(in the rows, 128 means zero)
Each path below is one point turned by a fixed rotation once a step. After each direction that follows a path, write how fast that rotation turns it, in deg/step (0 if it stays still).
Each turn is a multiple of 5 degrees from 10 to 175, or 0.
Each row of a path follows its step; steps can be skipped.

step 0: [123 132 133 128 121 119 131 134 124 118 139 128 145 131 138 133 131 122
 129 130 141 139 126 135 129 138 133 126 133 130]
step 1: [118 121 134 123 128 124 138 132 120 137 135 124 142 133 122 129 131 131
 123 128 128 119 134 125 135 142 127 126 137 119]
step 2: [124 117 139 127 123 138 138 120 116 121 125 131 133 124 119 125 132 120
 128 123 124 124 134 137 121 128 123 128 126 115]
step 4: [122 126 129 120 136 125 130 132 123 132 134 143 132 130 140 133 133 126
 119 131 134 125 122 129 136 141 127 131 143 118]
step 5: [123 120 130 123 136 133 141 124 129 116 133 130 136 124 132 124 135 132
 135 137 121 122 136 130 128 132 124 133 131 110]
step 6: [130 132 125 123 136 124 131 119 128 134 135 132 137 127 117 123 140 111
 132 131 123 127 133 137 121 119 137 128 126 119]
step 7: [127 130 130 132 138 128 115 132 123 127 129 144 121 124 125 137 132 111
 124 134 129 125 125 140 136 129 128 127 138 123]
step 8: [126 129 127 127 132 130 126 132 131 112 122 134 134 125 138 127 136 126
 128 146 120 124 130 116 134 129 126 128 144 122]
step 9: [125 120 126 116 141 129 131 119 133 132 128 132 136 132 127 125 125 123
 136 143 126 123 129 121 118 120 140 122 130 121]
step 10: [125 123 131 127 138 129 112 130 127 128 136 141 128 128 117 129 124 124
 141 136 118 128 129 143 126 128 135 132 129 133]
Directions:
[126 129 126 125 127 131 132 127 131 132 129 128 130 124 124 128 124 130
 133 129 129 128 132 128 126 130 127 129 130 128] => 90
[132 125 128 128 133 130 129 126 128 128 126 126 132 126 125 127 127 128
 129 125 125 127 124 128 123 128 128 127 124 127] => 100

step 0: [128 131 125 130 125 131 137 131 132 122 133 132 130 134 131 118 126 122
 130 119 129 109 123 128 128 123 130 132 141 118]
step 1: [125 123 139 130 132 133 131 124 129 132 129 129 134 130 132 134 126 123
 140 123 138 133 139 119 122 128 129 136 137 136]
step 2: [134 125 131 128 126 135 127 136 138 136 129 126 125 119 121 134 126 119
 130 125 116 127 116 126 125 142 129 127 134 127]
step 3: [134 136 136 119 129 132 124 134 128 122 130 131 122 139 132 125 129 132
 128 118 130 116 126 131 130 120 126 126 144 130]
step 4: [120 127 134 131 127 122 128 128 124 133 119 130 134 127 129 129 124 123
 135 117 139 136 126 122 125 134 140 128 138 131]
step 5: [133 135 123 128 127 136 121 138 137 133 131 126 122 118 120 132 130 121
 132 134 131 128 122 122 125 131 125 136 139 118]
step 6: [128 131 141 126 124 122 124 141 136 128 127 125 119 139 130 127 129 138
 127 121 131 129 127 125 134 124 123 130 135 143]
step 7: [125 131 124 125 123 123 121 121 126 130 126 127 129 125 128 130 130 121
 127 110 138 134 113 120 127 134 131 119 128 126]
step 9: [131 126 125 139 113 126 132 139 140 129 124 122 128 133 128 125 123 132
 130 122 135 131 132 121 133 124 124 128 126 139]
step 10: [127 129 127 126 132 126 125 118 133 127 137 131 122 125 128 125 133 116
 127 116 131 129 114 118 124 131 116 128 122 131]
Directions:
[128 123 128 128 131 130 127 132 124 133 130 131 128 127 128 134 129 127
 129 127 129 130 128 126 127 125 130 128 124 124] => 115

step 0: [117 137 123 125 138 138 147 133 124 130 141 130 131 125 128 126 119 123
 129 124 125 130 129 134 128 130 122 131 130 128]
step 1: [127 131 126 129 126 128 122 132 126 125 125 126 128 127 130 114 136 113
 139 119 125 129 132 129 143 121 118 131 126 125]
step 2: [135 122 132 137 131 138 130 135 121 122 113 140 126 135 133 127 133 129
 125 136 124 125 136 130 131 125 128 136 135 126]
step 3: [126 125 127 133 138 128 127 136 129 135 130 141 121 123 122 131 128 122
 122 123 121 128 131 141 124 140 134 124 126 138]
step 4: [124 116 127 132 132 127 123 128 126 143 129 130 136 134 127 120 132 129
 126 111 129 132 129 124 129 126 129 126 116 120]
step 5: [141 117 123 130 128 128 138 127 134 130 123 130 138 135 127 136 135 126
 132 127 137 126 121 122 131 138 125 138 132 131]
step 6: [126 134 122 125 137 120 115 129 124 126 125 133 127 133 120 142 129 118
 121 132 136 137 124 126 124 133 120 124 133 133]
step 7: [129 130 141 118 127 116 124 124 118 133 121 133 134 137 137 126 123 131
 129 129 125 128 120 130 128 129 129 117 118 126]
step 8: [144 129 137 127 125 125 129 125 135 131 122 119 128 124 127 128 126 129
 134 131 139 123 133 124 113 129 135 132 119 136]
step 10: [133 131 128 111 129 122 129 124 136 123 135 123 122 124 138 129 131 133
 123 120 122 126 113 128 133 121 125 123 131 123]
Directions:
[132 124 127 129 128 127 129 126 128 123 128 131 132 128 129 129 132 129
 132 130 127 124 129 126 126 123 130 129 126 127] => 120
[130 132 124 131 126 129 129 127 130 131 131 131 129 127 127 123 127 132
 127 128 129 130 127 128 125 130 129 131 122 128] => 80

step 0: [133 124 128 120 135 136 127 134 113 135 134 120 133 118 133 119 124 134
 123 126 125 136 126 123 121 124 121 135 132 130]
step 1: [132 126 117 121 126 133 141 116 119 120 133 119 134 133 134 131 127 128
 124 136 127 124 121 125 118 125 125 127 135 134]
step 2: [122 139 119 128 120 131 126 127 118 131 136 131 134 120 136 126 130 128
 122 137 127 135 119 142 126 134 128 125 135 135]
step 3: [119 126 113 141 129 123 122 126 120 115 133 124 131 125 122 124 121 136
 130 129 120 134 124 128 128 125 126 130 131 138]
step 5: [128 127 123 118 129 126 123 124 126 126 140 128 129 128 134 121 130 128
 134 125 118 131 137 127 109 128 118 132 138 133]
step 6: [128 125 120 122 118 134 128 127 113 129 129 129 136 127 136 130 126 138
 128 124 132 123 135 131 118 126 132 116 127 140]
step 7: [138 128 123 132 120 130 124 130 124 124 134 128 134 122 129 122 120 120
 135 130 133 140 117 132 118 123 127 122 128 139]
step 8: [133 131 122 135 133 130 129 138 113 122 136 121 119 126 136 135 117 136
 129 124 126 129 121 131 125 128 123 130 135 133]
step 9: [132 132 115 126 131 138 127 124 120 118 127 127 118 126 135 122 125 123
 130 142 123 132 133 123 123 136 120 123 128 130]
step 10: [128 125 120 135 127 139 136 132 119 134 141 134 135 125 132 121 128 129
 124 130 114 125 133 134 120 134 123 132 127 133]
Directions:
[121 129 128 131 128 128 127 124 127 127 128 127 131 127 129 127 134 126
 127 130 124 127 128 129 130 125 131 131 131 128] => 40
[128 127 126 124 128 128 132 128 126 131 130 125 129 130 130 128 128 124
 127 130 127 129 134 125 125 131 133 131 128 126] => 80
[129 131 124 132 129 127 124 129 130 127 131 126 125 127 127 129 128 129
 130 130 122 127 131 127 132 133 127 128 125 126] => 65
